Each path below is one point turned by a fixed rotation once a step. After each direction that follows a path, write how fast that rotation turns it, in degrees each step (0 if it stays still).
Each turn is a multiple of 5 degrees from 10 to 175, or 0.
Each row of a path follows its step; steps can be skipped.

step 0: [ 14 -22   2 -13  52 -17 -22  24 -20  11 -13  -7  17  -9   8 -12   4 -13
  -7  -6 -18  50  12  18 -18   4   7  11  34  17  25 -25 -30  15   4   5
   4 -25 -21 -50  21  39 -11   3 -23 -23 -28  41   8  -2 -43   2   1]
step 1: [-28  -3  19 -38   9 -52  17  47   6  -2 -20  -1 -26  -9   7 -18   9 -12
  14 -15   0  18  40  39 -44 -12  40  20   7  17  31  -5 -16   5  13   0
 -14  -3 -14 -19  35  -8 -13   0 -29 -25   2   1 -36  12  -3  26 -10]
step 2: [-23 -14  35 -42 -15 -48  -2  29  20  23 -15 -14  12  -3 -25 -14 -12  -4
  19   2  13  30 -10  40  -2  20   4 -30   7  -3   6 -45 -12  -7 -17  -2
 -17   0  -8 -11  36 -52  10  29 -10 -43 -18 -21   6  -4   9 -27  18]
step 3: [-11 -19  14 -28   2 -24  -9  28  11  22 -11  -7  10  -8   2   9   1 -34
   6 -22  40  13  27   0  18  11  19 -44  61  -8   5 -36 -28  23  -2 -23
  -8  -4 -17  29  24  11  20 -25  11  -8 -14  14  37 -13 -15 -11  47]
step 4: [-40   6  11 -66 -10 -12 -37   9  -6  10 -38 -11   2  43   8  -9  -5  12
  16 -56  -2  16  33  -1   3  -9  38 -10  20   9 -28 -15 -18   2  -5 -12
   3 -18  -1  36   0  46 -19  -1 -16 -18  -2   3  21  22 -12   7   7]
step 5: [-13  -7  -8 -53  16 -20 -36   6  -6  32 -29  -7  15  13 -11 -16  14  25
  -7  -8   9  26  38   2 -32  -1 -33 -23  -8  28 -15 -18  -3 -22 -19  15
  13  17  16 -15  13   5 -42   8 -16 -21 -57  20  15 -15 -38   3  -1]
step 6: [-45  10 -16  -8  21 -39 -10  23   1  -5 -30 -13  29 -18  -3  -7 -18   4
 -36   1  35  14  37   2 -30   4 -10  -6  19  -1  28  28  -9   7  -7 -12
 -16  27 -14  -6  52   6   7 -20 -44 -32 -13  -1   9 -22 -48  11  -6]
step 7: [-24  -8  27 -40  -9 -19 -18  18  -9 -20 -10 -13  46 -10 -32 -25  -9  -8
 -20 -29 -12  -3   0  34   4   4  33  41  29 -26  22   5 -27  -1   2  28
 -12 -15 -10  -4  29 -14   0  10 -46 -45  -1  14  35   8 -16 -22 -10]
step 8: [ 14 -22  14 -51 -14 -36  24  17  -2  12  -3  -2  10  -8 -23 -36  50 -19
 -19 -27  30  21  38  12  -2  30   8   4  11  -9  29 -40 -25   6  -5  23
  13  -4   1   7  28   1   9 -18  -3 -13 -29  24  32  14  38   7  -9]
step 9: [ -9   9   1 -13  -6 -48 -22  13  23  12 -26   8  16   7  10 -29  21  22
 -24 -21  39  68  28  27   3  11  21 -16  -3  -9   3 -20 -20   2 -31 -32
 -27  -6 -12  13  13  30   5   4  14 -31  13 -32  30   9  22  25   7]
step 10: [ 20 -30  32 -10  13  -8 -39  -8  22  -2 -34   9   9  -5 -11 -36  -4  24
  11 -12  10   9  36  27 -13   1  20 -26  36   1  -5  -6 -41 -25 -25   8
 -26   7   4   5  -4   8 -35  23   9 -40   7  20  30 -25 -36  15  42]
step 11: [ -8  -4  16 -26   2   5  16 -11  13  -8 -31 -41 -17  25 -41 -37 -10  -5
  20 -22  31   1  40   2 -44  23  18 -17  38   1   9   9 -14  -5 -17 -13
  13  40  23  -4  33  28   9   1 -19 -12 -16  17   7   6 -36  19  -5]
[  3  -3   0   3   2  11   3  -2   2  -2   2   2  11   5   1 -12 -18  -2
  -3   4  -2  -8   0  -3   8   6   7   2  13   2  -7  -5  -6   4   2   0
   6   2 -11  -3   1   4   2  -8  -5  -2  13  16  -1   7  -5  -4   5] -> 100
[ -5   1  -7   5   4  -4   2   2  12   6  -1   4  -2  -5  -9  -9  -6   7
   6   1  -3  -9  -5  11 -11  -2  -3   2  -1   9  -3  18  -3   3 -11   1
  -3   5  -4  -1   3  -8  -3 -11   7  -7  -2  -6  -3  -4   2  -8  12] -> 85
[-15   2  -7  -9 -13   7  -4  -5  -1   3   2   1   0   3   1   8  -7  -1
  -1  -1   4  -7  -7 -12  -4   3  -4  -4   2   4  -8   1  11   8  -1   4
   0   1   5   5   2  -4 -14  -5  -4   6  -6  -4  11   6 -17   4   4] -> 45
[  2  -3  -4  -1   1 -10  -2  -8 -16  -3   0  -7   4   6  -8   4   1   9
  -6   1  -6   7   3  -8   1  -2   9  -8   5  17  -3   7  -2  -1 -10   0
  -7  -2  13  -7  -3   0   0  -4   8   6   9   7  -8  -8  -6   2  -2] -> 65
[  2 -12  -3  -8   5  12  -2   3   1  -1   1   6 -13 -10  -5  -4   6   7
   2  -6  -9  -2  -3 -15   5  12  -6 -11   1  -4   8  -6  -5   3 -11  -2
  -6   6  -4 -11  -7  -3   1  -5 -10   0  -6   0  -1  -5   1  -5  -4] -> 135

step 0: [  6 -14  33  -5 -21  13  13  35   3  -8 -21   1 -12  13  13 -38  14   4
 -35  20  13  -7   9 -31  13  18 -28  12 -12 -12 -27  30 -11 -17 -18  15
  10 -39 -32  26   1 -32  19 -13 -39 -30  18 -22  44  18 -15   5  17]
step 1: [ 10  20 -39 -17 -22 -11  -1  -7 -42   4 -13  46 -15 -20  12 -33 -16   5
 -39  -2  25   5  -5  12 -24  -6  22  -9  -8   2  -4  17 -38 -39  11  15
  30 -16  -1 -20 -16   2  36 -34 -35  25  21 -33 -16 -12  -4  -2  17]
step 2: [ 23 -23  33  -6  -9 -51  40  12 -27  66   8   6  14  16 -11   9  -6 -38
 -36  29  16 -12   6  -6  13   4  19 -12   5  30  23 -15 -16 -32   1  24
  -2 -14   8   7 -35  16  15 -14 -15 -31 -11  12  -4  19 -25  15  -2]
step 3: [ 14 -17  16 -30  35  -7  -3 -16  12   4  11  12 -20   4  49   2 -24 -21
   2   5  44  21  12  -7  15  -4 -15 -15   4  -3  38 -19 -19 -14  45 -22
  22  -7  -3  43 -30 -21 -10  18 -47  27  18 -19  -6   7 -20  11 -31]
step 4: [-15 -16   8 -36 -30 -13 -29  15   4  37  26  21  -8  25  10   9 -34  -2
 -15 -15  39   3   2  16  -3 -24  25 -18   7 -28  -4 -11   4  12  -7  21
   5  10 -13   9 -40 -60 -33 -32  13 -13  33  37  15 -30  -8  -5   8]
step 5: [ -4 -33  46  17   8  11 -17  30   9   1  -1 -21  -1 -10  26   8  31 -17
 -31  -9   6  13   4 -21 -12   5  -7  -7  -7  16  32  23  -7 -16   5  14
  35 -39 -20  20  16 -44 -11 -59   5  14  35   3  22  26  21  10  21]
step 6: [ 18  19 -21  -4 -25 -25   5  18 -11 -15  -4  40  17 -17  10 -18 -14  -6
 -50 -20  -9   4  12   2  -7  -9   8 -35  -6 -16  19  59  12 -11  36   9
 -24   5 -16  16   0 -22 -30 -31 -24  16   7 -31 -19  -4 -21   3  36]
step 7: [ 11  13  53 -13 -57  10  33  10  -6   1   4 -29   2   1 -14 -14 -17 -21
 -63  38   3   1   2  -8  35  14   4   3  -5  -7   6 -20 -23  -1  12  19
  -6  11 -25  -6 -11 -12  21 -35 -27 -39  14 -15 -29  18 -13   1  11]
step 8: [ 18 -19  20   1   8  20   8  -3 -20 -20  11  21 -40 -20  -2 -26  -7   3
  -9  14  33 -12  30   5 -21 -37  19 -21  30 -18  50 -21 -25 -29  27  -8
  28 -19  14  18 -18   8  18 -27 -21   2  -9 -47  -9 -27 -26  14 -16]
step 9: [ 10 -32  21 -32 -11 -42  25  22 -24  13  30  30  21  37 -20   4  26  12
 -20 -15   8 -22   4  10  12  -8  -2 -22  10 -17  -3 -44 -11 -14  46   4
   9   3  -4 -12 -38 -30  -2  -8 -22 -11  -1  30  41 -25 -21 -10   7]
step 10: [ 21 -26  15 -12  -5 -12 -26  14  16 -20  -6 -35  12 -17  29  28   8  -1
  -9 -25  29  30  27 -14 -18  -4 -12   1  18  34   7 -35 -14 -28   7  30
  24 -27 -45  -6 -22 -44   1 -14 -48  30   3   2  -8  -1   3   8 -14]
step 11: [  2  16  37 -17 -15  -5 -25  28 -18  24 -21  33  -8   7  15  -9   1   2
 -24 -25  18  -6  43  29 -17 -29  36 -24  -6   3 -12  21  19 -17   2  47
 -38 -11 -35  27  -5 -12 -49  11  -5  14  21  -4  -1  -1 -10   3   0]
[ -2   5  -5 -10   9   1   1   4  -1   5   7  -4   4   4  -1 -12  -4   4
   3   8  -6   4   0  -1   2  -1  -8 -12   0  -3  -9   2   5  -3   9  -3
  -1  15   7  -1   5 -12   0   9 -14   5  -1  -7  12   1   6   6   8] -> 125
[ -7  -4  -1   4  -1   0   0   3  -6   8   0   1   8  -9  -9  -8   2  -5
   5 -10   7   3   7   2   1   4   9   2   7  -1   5  18  -3  -1  -1   1
  -6   6   2   3 -10  -7  -2  10  -2 -16  -7   2  -3 -13   5 -10   0] -> 155
[  3   7   2   4   7   5  -4  -3 -12   3  12  -8  -5  -4  -1   0   4  -3
   2  -9   3   2  -3 -11  -3  -6  -9  -2  -3   4 -12   5  -9   2  -7   0
 -16 -10  -4  -5   5  -4  -8  -7  -5   4   5   2   2  -1 -10 -11   8] -> 65
[ -5 -16  -9  -6 -13   0   6  -2 -13   0   4   3   5  12 -14  -2  -4  -2
  -3  -5   5   3  -6  11   4  -3  -3  -1  -9  -4  -3  -3   2   6   0  11
  -9  10   2  -6  -2   6  -4  -2   6   5   5   7  -1   7   0   0   4] -> 145
[  0   5  -2   2 -15  18   2  -4   0   4  -9  -9  -7   4   4   4  -9  -6
   1   1   3   3  10   3  -5  -1  -4   0   6  -3  -7  -4  -7   7   2  -5
  -2   6 -11  15  -3   5  -4  11   1  -5   7  -2   6  -4  -7   7   2] -> 95
[  5  -1   8 -10  -6   0  -3   2  -9  12   0  -2   3  -2   0  10  11   6
   0   5 -11   5 -15   7  -7   2   3   0  -2 -14   0  -5   8   4  -6  -4
  -2  -8   0  13  -3   2  -1   3 -10 -11  -3  -2  -1   6   3  -8   4] -> 155
[  0  12  -1  -3  -2   0   1 -11  -5 -10  -3   8   0   8   4   7  -6   0
  -2   0  -6   0   4   5   3  -2  22  -2  -9  -5   2   3 -11   0   0  -4
  -1  -1   2   1  -5  -5  -7   2   0  13 -14   0  12   0   2 -12   4] -> 145

step 0: [-25  22  16 -18   5 -11 -28 -35 -16  26  16  12 -18   3 -10  14  35  -3
  16 -25 -18  -6 -44 -11 -18   8 -16  39  -6 -39 -14  12  27  -5  18 -25
  36   0 -24  -8 -13  -1  -3   5  32 -31   5  24   6  38  35  45  -2]
step 1: [  0  -2  13  19 -50 -30 -33  23  32 -27   1 -32 -37 -19  19  40 -19  14
   0 -40   4  -5   1   6  30   7   1   5  10   3  39  -5   3  15 -21  -7
 -26 -19  21 -14  18  10   0  -1 -24 -46 -22  10  23  37  23 -16   7]
step 2: [  8   9 -22  -6   5 -50 -27  12   6  19 -15  -9  23  37  32  42 -22   3
  46  -8 -20 -27 -10   2 -14  40  19  13 -27 -17 -39   0  30 -12  43  13
  32  34  14  25   1  -5  -5 -10   3   7  23  16   6  21   7  22  -1]
step 3: [-51 -35   3 -31 -18 -10  -6   4  25  -4  45  20 -43  19  -6  14  -4  35
  17  18  27  10 -13  -2  -8  26 -28  -6  11  10  -2 -25   0  28  -7  10
  -3   6 -18 -29  32   3  -6 -11 -32   2 -28  14  13  51  16  -6 -25]
step 4: [-21   1 -10  30   6 -25   1 -10  28   4   7 -33   1   9  41  14  -2  -3
 -11 -24 -47 -14  -6 -18 -30  16  21 -19 -10  -9 -15  19  22  53 -24  11
  29  22  35  19   8  22   8  11 -26  19 -21 -51 -12   8  -4  28  21]
step 5: [-16  17   6   0 -36  -2  33 -32  20 -23  56  -1   6  23 -32   9  -9  29
  -4 -16  10 -17   1   4  16  -2 -21  13  -9 -25  -3 -18  15  -5  22  10
  52  14 -20 -21 -23  23   6  -1   7 -13  18   8 -33  51  11  18 -47]
step 6: [-20  -2 -14  42 -23  -5 -33  -6  15  18  48   5 -13 -17   9  25  14   7
  -1 -66   3  -8 -55 -21 -23   7   1 -35 -11 -13  24  -6 -11   1  -6 -30
 -16 -25  12  27   5  33 -11 -23 -27  -1   7  -8  13  -9  17   6  18]
step 7: [ 15  -1   2  12 -16 -42   8 -16   7  10   1 -29   1  27   1  18  -3  21
  18 -14  18 -79  -5 -34   9  26  28  33  30   6 -13 -24  10  -1  15  30
  32 -16  21 -30   6  -1   3   2  26 -40  20 -11   0  10 -28  10  -1]
step 8: [-39  14 -17   5  -7 -20  -7  -3   0 -35   3   8  -6  18  18  11 -15  27
  35  19   3  10 -14 -31 -44  26 -32 -28  21   5  33  -9   7 -35  21  -7
  16 -31   9  17  -3  44 -12 -13 -16  22 -13  39  16  41  22  -8  15]
step 9: [ -5 -16  31  22   2 -38   0 -20  27  -7  21   8 -10  25  -8   7   0  -3
  27 -24 -59 -47 -10  -3  -5  -2  20  -3  23  28 -55 -12  23  34 -27   3
 -16   7   7  -2  11  17 -11 -41   9   9 -35   2  30   1 -28  -3  -4]
step 10: [-14  30 -24   0  -6  -1  14 -32  12 -47  35  20   2   3 -11  -8  -5  38
   7  -9  19  -3  42 -36  21  36  -2  -8  -9  -8  23  -3  43   6  -9  17
  45  22   5  29  22 -13  21   4  16  12 -12  13  12  20  18  29  39]
step 11: [-50  27  -7  33 -43  13   0 -25  29  19   1 -17 -10 -16 -32  31 -16 -21
  15   1 -30  -9 -32 -32  17 -12  -6   8  10 -26 -33 -20 -17   4 -18   9
  13   0 -16  11  -5  34 -30 -41 -25  17 -12   6  11 -21  32   8  -2]
[  3  -3  -6 -15   8   3  10   1   3  -3  -9  -1  -1   9  -8  -2   9   1
  -7 -11  -3 -10   1   0  -4  16   6   8   4   1   3  -5  -1   0   3  -4
   5  16   0   7  -6   3   6   5  13  -2   6   2   2  -1   1   0  -5] -> 145
[ -1   4  -2  -5  -7   9  -1  -5  -6   7  15  -5   5  -6  -1  -9  -2   0
 -13  -4 -10  -4   0  -6  10   8  -7  -4   7  -7   0   0  -2  -2  -4   2
  -3   2   3   4 -18 -12  -6   4  -8  -1  -6  -3   0  -1   0  11  -6] -> 60
[-12  -1   5   9  -5  -9  -7 -15  -1  -3   3  -6   5   7  -7  11  -5  12
  -5  -5  -4  -4   1   1   1  16   0   3   3  -6   0  -2   4   7  12  -2
  -1   0  -1   2  12   9  -9  -5  -1  -3  -5   2   1   4   4   7   4] -> 0
[ -8   8  -5  -1  -1   9   3   9   6  -9   7  18   7   2   1   6   0   7
   5  -4   6   3  11   1   0   1  -8  11   9   5   7   2   3  -4   7  -8
  -1   0  -3 -13   1  -4   4   5  -5 -12  -7  -8   2  -2  -6   4  -3] -> 155
[ -1   7   6   9  -1   4   2 -12   7   3  -2  11  -3   0  -4  -2   7  -6
  -3  -7   5   4   6  -2  -2 -13   1  -1   5 -13   6  -3  -8  10  -1   6
   0   5  -3   6  -3   4  -1  -1   0 -12  17  -8  -9  -2  13   6   1] -> 60
